In the rows, 128 means zero.
Each path below is one point turned by a fixed rotation once a step. After each direction that follows a path, write how fast that rotation turns it, in degrees a step (0 if it stays still).
Each turn is a multiple of 5 degrees from 10 to 175, or 0.
Each row of a path follows its step; steps can be skipped.
Path 1:
step 1: [133 122 138 132 136 112 121 130 130 117 129 126 133 127 127 127 129 137
 121 114 125 128 108 137 121 133 138 130 119 127 118 140 134 119 128 128
 135 131 115 138 127 141 126 110 132 116 134 136 140 123 121 116 121 116
 135 137 125 123 130 135 118 115 142]
step 3: [122 125 131 114 121 125 146 139 140 121 126 130 129 128 137 134 137 136
 120 126 133 147 105 129 122 134 117 133 120 122 134 118 126 133 136 111
 117 132 140 119 120 137 129 125 126 127 132 129 120 137 122 137 134 129
 131 136 118 114 132 121 120 133 134]
step 8: [125 127 136 128 121 128 133 142 136 137 114 138 135 147 122 138 113 125
 128 129 124 135 114 135 126 128 128 129 113 132 132 115 132 125 134 121
 112 124 131 119 115 138 125 132 135 124 143 143 127 129 126 119 121 123
 114 142 126 119 128 135 133 117 118]
step 10: [123 116 143 125 138 122 126 123 126 136 128 138 119 122 140 135 125 134
 118 138 142 130 125 118 129 135 149 139 140 122 124 137 126 131 121 127
 120 146 133 115 113 135 123 135 127 118 128 125 130 122 128 131 128 132
 121 128 113 125 132 126 114 123 111]
step 21: [123 124 121 133 129 130 132 134 111 130 122 124 130 130 118 140 128 141
 117 130 142 130 120 139 123 128 130 123 112 134 139 120 124 120 118 125
 138 146 143 126 122 130 138 125 143 129 118 127 124 141 120 126 109 123
 132 134 129 113 121 119 125 122 116]
step 23: [109 119 130 134 122 127 132 129 133 138 117 121 120 124 129 122 120 132
 146 138 128 130 107 129 113 125 142 136 138 132 125 117 140 148 125 117
 126 133 116 133 113 131 121 126 130 124 120 129 121 126 129 134 119 122
 115 129 139 133 130 126 130 124 118]
step 25: [130 127 141 118 132 126 119 123 129 140 129 128 142 122 133 131 129 133
 127 137 133 114 136 128 129 118 137 144 119 132 120 123 126 136 125 113
 118 139 130 136 133 125 119 130 112 117 120 119 123 119 116 120 129 132
 118 143 117 120 140 140 132 124 141]
step 26: [115 116 125 120 129 123 117 123 128 121 132 134 138 126 132 125 114 134
 120 132 135 142 123 134 117 137 126 127 138 129 129 127 135 132 116 126
 137 118 133 125 112 124 125 119 130 129 118 125 133 132 114 118 113 127
 128 142 136 114 118 144 129 117 108]
Directions:
[124 130 128 125 131 127 132 131 129 127 125 129 129 128 130 128 125 123
 128 127 125 126 130 130 133 125 127 126 125 129 128 127 125 131 129 125
 127 130 130 128 130 128 129 127 127 126 129 127 127 133 126 128 128 130
 126 126 129 127 128 126 128 127 129] => 85
[128 129 128 128 130 128 129 127 131 128 132 126 128 129 130 127 130 130
 126 131 129 121 126 126 132 126 130 129 127 127 132 133 127 127 127 129
 129 128 131 132 126 129 131 127 129 126 131 128 127 128 128 130 130 127
 127 129 126 129 131 131 126 126 129] => 120
[127 127 129 125 128 128 129 127 129 130 130 125 130 128 132 123 126 128
 126 130 126 134 127 124 126 126 127 127 129 127 129 130 127 131 129 126
 132 128 127 124 128 127 131 129 129 127 126 124 126 127 128 129 132 129
 128 132 130 131 127 128 127 129 129] => 110
[127 130 123 131 125 128 132 126 125 130 127 127 127 128 132 128 131 128
 127 126 130 130 128 128 129 134 129 126 130 130 130 124 125 130 126 128
 129 127 132 128 127 127 131 129 129 127 128 126 127 129 128 126 127 127
 132 126 124 130 128 128 131 128 131] => 45
[130 126 130 130 132 126 131 123 127 125 128 129 127 130 132 130 125 130
 129 127 128 129 126 127 128 130 127 124 129 127 127 128 126 126 133 128
 127 125 127 128 130 129 129 130 129 124 130 132 126 125 128 128 127 131
 128 129 127 124 126 129 128 130 127] => 155
[130 127 126 128 126 131 130 128 129 129 130 125 127 132 129 127 130 127
 125 129 125 129 130 126 128 126 128 129 130 127 131 128 130 126 128 130
 123 129 128 126 130 130 129 130 131 128 128 126 129 134 130 126 122 129
 127 130 126 125 126 128 127 127 124] => 135
Path 2:
step 0: [128 124 121 114 123 149 140 139 153 138 122 117 128 120 138 121 137 126
 125 123 126 117 120 127 130 139 124 131 129 143 136 128 134 130 119 123
 115 135 133 117 131 131 130 129 138 123 132 124 120 132 125 136 127 127
 146 128 121 127 126 124 115 134 136]
step 3: [132 138 124 110 128 114 139 125 126 125 122 121 143 116 143 119 132 137
 127 131 117 140 117 131 121 120 126 134 137 137 118 134 122 125 115 132
 127 132 135 132 107 117 134 128 141 122 133 122 124 121 124 136 115 133
 135 129 121 124 128 123 130 123 134]
step 6: [121 136 129 105 130 126 132 131 114 124 137 128 135 136 138 136 130 112
 136 123 121 134 132 124 133 119 116 113 135 123 122 129 131 133 119 121
 130 125 123 130 126 122 105 135 138 127 130 138 134 134 126 127 119 120
 126 128 127 106 118 134 125 116 129]
step 11: [122 134 135 126 134 127 134 136 129 128 133 123 134 126 128 121 141 139
 129 125 105 130 131 123 125 120 124 120 130 138 123 119 111 112 117 131
 130 128 140 123 137 128 125 141 117 118 138 126 138 142 117 134 139 119
 137 118 130 123 123 114 124 118 133]
step 14: [133 125 135 122 125 126 121 143 124 141 127 123 125 125 140 125 128 138
 120 135 119 141 139 119 129 127 119 120 132 145 124 115 128 136 140 124
 138 133 138 141 133 121 119 135 132 130 138 120 136 109 119 118 116 114
 125 123 133 125 121 129 134 125 126]
step 17: [136 128 131 117 135 146 125 143 118 137 129 122 119 129 125 129 130 121
 125 131 133 121 126 125 137 133 129 119 144 137 131 131 115 141 121 128
 118 116 132 130 136 139 146 132 139 132 127 127 129 122 121 121 112 121
 124 150 133 117 130 131 125 127 131]
step 21: [128 138 131 113 120 124 130 128 131 125 123 110 136 120 136 112 136 111
 125 131 116 136 122 122 126 131 123 127 129 147 136 130 120 119 132 125
 143 119 137 121 128 123 128 123 113 130 138 133 129 129 130 118 120 133
 139 133 135 134 133 139 136 114 136]
step 24: [141 135 116 113 130 130 131 145 109 134 130 143 129 124 130 139 127 120
 126 120 110 129 121 139 125 124 121 133 135 132 116 114 119 125 129 113
 142 124 131 126 136 129 123 120 127 133 132 127 124 118 119 133 125 134
 126 134 143 120 125 133 136 124 127]
Directions:
[127 133 129 128 126 125 127 129 128 129 125 131 127 121 127 128 131 127
 130 127 127 127 130 129 126 129 127 127 127 131 126 129 130 128 130 128
 132 130 128 124 127 129 129 123 130 124 129 127 126 131 128 129 129 123
 127 129 129 124 129 127 126 130 129] => 135
[130 131 131 127 127 130 127 128 126 131 129 125 128 127 124 128 126 131
 128 133 128 130 131 125 129 124 130 127 128 132 129 129 127 128 130 125
 127 124 127 126 129 130 129 126 127 130 129 126 128 130 125 125 133 129
 126 130 132 128 128 130 130 126 127] => 10
[125 130 129 126 128 127 130 125 130 125 124 131 125 127 129 129 126 127
 128 128 126 129 129 128 126 126 127 129 126 125 127 126 129 128 126 125
 128 125 128 128 130 126 128 128 131 126 127 128 126 130 124 123 127 134
 128 131 128 129 129 129 127 127 132] => 20
[129 130 127 130 126 126 130 125 129 127 130 129 128 129 128 124 130 128
 130 128 128 125 128 130 130 127 129 124 125 128 128 129 127 130 123 129
 130 126 132 128 129 127 130 126 129 133 126 126 130 125 130 126 129 129
 125 129 130 126 126 126 122 126 127] => 70
[131 129 125 128 132 133 129 130 133 128 127 131 128 130 126 131 127 125
 129 129 131 129 129 124 129 127 130 127 128 126 127 127 131 127 127 130
 128 129 128 126 131 128 131 126 127 130 128 124 130 128 127 130 126 127
 130 128 127 123 127 131 128 126 130] => 40
Path 3:
step 1: [126 125 131 132 136 121 133 125 126 122 153 133 136 136 126 124 138 121
 118 132 128 118 135 134 129 122 133 124 126 118 111 130 140 136 126 121
 128 127 126 128 132 116 131 122 134 125 135 121 129 144 125 118 131 118
 136 145 108 129 142 122 133 138 121]
step 4: [141 129 138 139 138 128 136 124 122 128 132 131 135 128 134 127 126 139
 130 135 132 139 132 120 141 127 131 119 147 112 124 118 135 120 143 130
 117 130 130 123 148 137 121 122 126 130 130 140 132 128 130 117 116 118
 135 128 131 132 130 131 142 125 118]
step 5: [138 129 133 124 124 131 160 124 118 124 139 132 130 127 141 139 135 132
 126 121 119 135 136 111 119 133 124 123 131 133 121 120 133 130 127 124
 130 132 129 118 124 132 120 116 124 133 128 115 127 128 131 124 120 133
 139 121 114 126 128 120 142 137 133]
step 8: [131 131 127 131 127 136 139 132 128 122 129 125 136 132 140 126 122 122
 137 130 137 134 137 124 144 136 121 124 121 136 127 127 115 120 137 129
 117 119 134 133 123 135 111 129 142 140 122 128 125 107 112 124 132 125
 135 134 127 138 136 127 127 144 116]
step 10: [131 129 130 135 135 130 116 144 108 129 134 130 137 126 116 129 131 128
 123 128 105 133 136 130 119 132 128 122 121 128 122 134 120 141 120 119
 122 121 130 134 121 128 125 117 119 143 138 123 113 128 122 114 122 132
 117 130 121 125 123 123 116 132 127]
step 19: [134 121 130 136 119 140 129 130 122 125 133 133 152 138 116 122 142 133
 120 136 117 122 142 125 130 111 128 138 122 136 133 127 127 122 145 126
 129 136 127 135 124 132 130 114 119 132 130 124 133 133 124 134 116 121
 130 125 119 139 134 126 137 127 136]
step 20: [124 118 135 133 131 132 126 127 115 118 113 134 129 128 126 137 143 135
 131 125 141 130 148 130 143 121 119 129 133 133 131 128 125 129 135 121
 124 126 134 126 130 145 124 121 124 136 130 129 132 132 144 128 143 135
 138 118 135 131 147 128 141 137 127]
step 21: [132 138 143 125 145 109 140 131 112 138 132 132 123 129 135 134 141 135
 134 131 136 137 124 116 139 116 138 139 136 132 134 130 137 130 134 124
 119 132 137 120 131 144 123 137 121 133 139 123 126 130 122 122 121 126
 131 121 137 129 129 120 126 128 124]
Directions:
[131 127 129 127 131 128 130 127 129 129 127 127 129 127 129 131 129 130
 130 130 131 128 129 128 128 125 128 123 127 126 130 130 127 128 125 128
 127 128 129 124 127 129 124 133 129 123 125 129 129 127 127 125 124 128
 130 131 132 129 129 129 128 130 126] => 85
[128 129 130 128 131 131 127 126 128 127 130 127 127 124 129 129 122 129
 127 127 124 133 129 129 131 131 133 128 127 128 126 129 129 128 126 128
 125 126 130 124 128 130 129 128 124 127 129 127 131 130 127 130 126 130
 125 125 129 130 129 129 127 126 125] => 60
[130 127 126 125 130 130 130 129 129 124 125 129 128 129 128 128 125 125
 130 124 130 126 134 125 131 132 127 131 132 129 129 129 130 126 125 128
 129 126 129 128 127 127 128 128 129 127 129 124 127 127 130 127 127 131
 130 127 127 129 128 129 125 130 131] => 120
[126 129 131 123 126 130 128 126 127 127 128 132 126 128 129 127 126 125
 128 130 128 127 130 128 126 126 128 129 125 124 128 125 125 128 128 125
 129 129 126 127 132 125 125 129 126 131 130 126 130 129 128 127 125 130
 124 130 127 128 129 128 126 129 131] => 85
[127 130 130 127 127 124 127 127 132 127 131 124 126 127 126 127 128 125
 126 127 127 125 130 129 129 130 129 128 127 125 129 127 128 129 129 128
 132 127 127 127 124 129 126 131 129 129 134 126 130 130 126 131 129 126
 133 128 130 125 126 127 126 129 125] => 70
[126 128 126 130 128 130 129 126 130 131 124 131 131 126 126 122 124 128
 127 127 129 129 128 131 128 129 124 127 130 128 131 127 128 128 131 128
 129 128 131 131 126 130 126 131 126 130 127 127 130 130 127 128 126 125
 128 128 129 130 129 131 131 130 128] => 90
Path 4:
step 0: [128 133 134 130 130 121 128 124 120 124 116 120 147 120 143 135 126 140
 127 113 127 122 122 131 130 127 138 124 133 133 122 132 125 123 122 131
 117 135 133 135 140 126 118 131 142 132 129 124 127 126 119 129 127 115
 120 122 139 115 120 129 119 136 130]
step 5: [134 128 136 123 130 137 131 121 130 118 133 136 135 117 125 126 119 128
 130 127 133 132 117 129 125 132 147 132 131 125 130 125 131 122 132 135
 136 135 150 122 113 130 122 133 126 131 129 143 131 134 122 126 133 143
 132 127 123 128 139 118 140 139 123]
step 15: [136 118 120 132 132 123 131 138 122 129 104 128 146 130 117 141 122 121
 118 116 116 121 116 133 125 132 131 129 132 134 131 116 126 128 127 126
 116 127 135 124 130 134 122 125 139 120 121 129 136 125 125 135 131 133
 128 123 131 125 121 134 131 130 136]
step 17: [133 134 132 133 129 127 108 126 132 116 124 122 139 119 136 134 114 133
 131 117 130 132 129 136 125 142 134 130 128 128 133 118 114 124 130 137
 113 130 132 135 128 121 117 130 126 128 132 125 128 117 112 129 122 124
 121 126 130 116 124 127 124 138 118]
step 20: [136 122 124 128 120 137 141 129 134 122 142 118 132 119 131 118 124 137
 136 138 125 124 124 136 126 135 128 125 141 138 123 117 127 119 144 119
 123 126 139 132 135 114 121 133 129 136 130 130 133 133 123 117 134 136
 125 122 134 121 132 120 137 135 117]
step 25: [134 133 143 131 127 130 126 120 111 135 132 127 134 128 134 131 130 134
 130 135 125 116 146 125 126 135 137 131 139 127 128 137 132 122 116 134
 121 126 137 117 126 125 109 130 140 132 128 127 127 140 131 144 127 124
 127 132 116 127 125 135 121 133 131]
step 26: [124 133 131 128 114 121 123 126 114 130 127 133 132 136 135 127 121 137
 125 124 135 115 140 122 134 134 128 116 126 133 134 144 129 130 130 131
 144 123 144 130 131 139 121 136 134 125 118 133 120 133 111 124 128 127
 126 118 130 118 136 130 125 131 116]
step 27: [123 108 123 118 124 125 137 130 112 130 123 124 131 136 129 135 145 128
 130 124 132 129 136 135 123 135 133 140 129 138 131 140 131 124 126 136
 125 116 139 135 134 131 109 138 126 133 122 119 130 119 127 121 129 136
 127 125 130 116 128 133 129 123 128]
Directions:
[131 126 127 129 127 127 130 128 127 129 130 124 132 127 129 125 127 128
 129 129 129 127 124 131 129 126 131 129 127 128 129 125 131 126 124 131
 128 125 126 126 130 126 130 129 132 133 126 129 130 130 127 133 127 129
 131 126 127 129 129 128 128 129 129] => 145
[126 129 126 129 124 126 123 127 130 125 128 130 126 128 125 127 125 124
 129 129 125 128 126 127 124 132 128 127 125 132 125 129 128 129 126 128
 129 124 128 125 131 128 129 128 128 125 130 129 128 126 127 133 129 127
 129 127 130 127 130 131 128 130 126] => 160
[127 124 131 128 128 129 127 127 124 130 129 130 127 132 128 128 127 128
 130 128 132 127 126 127 128 128 127 131 128 127 127 126 127 128 129 129
 131 125 128 124 127 131 128 130 125 129 129 125 125 134 128 127 126 129
 125 129 129 126 131 131 127 130 132] => 20
[129 133 131 129 127 128 124 129 126 129 128 131 130 130 128 128 129 129
 123 129 126 126 128 126 127 126 126 130 128 128 130 125 133 129 128 131
 127 129 128 129 130 126 130 130 131 128 130 128 130 128 128 125 131 125
 129 134 131 128 126 129 126 130 130] => 100
[129 128 128 131 126 131 126 127 124 128 127 126 126 129 128 128 127 129
 132 131 128 128 132 128 126 129 125 129 125 130 133 129 127 129 125 129
 126 133 126 127 130 130 125 128 129 131 124 125 124 126 127 127 127 128
 130 128 129 129 129 126 128 130 125] => 45
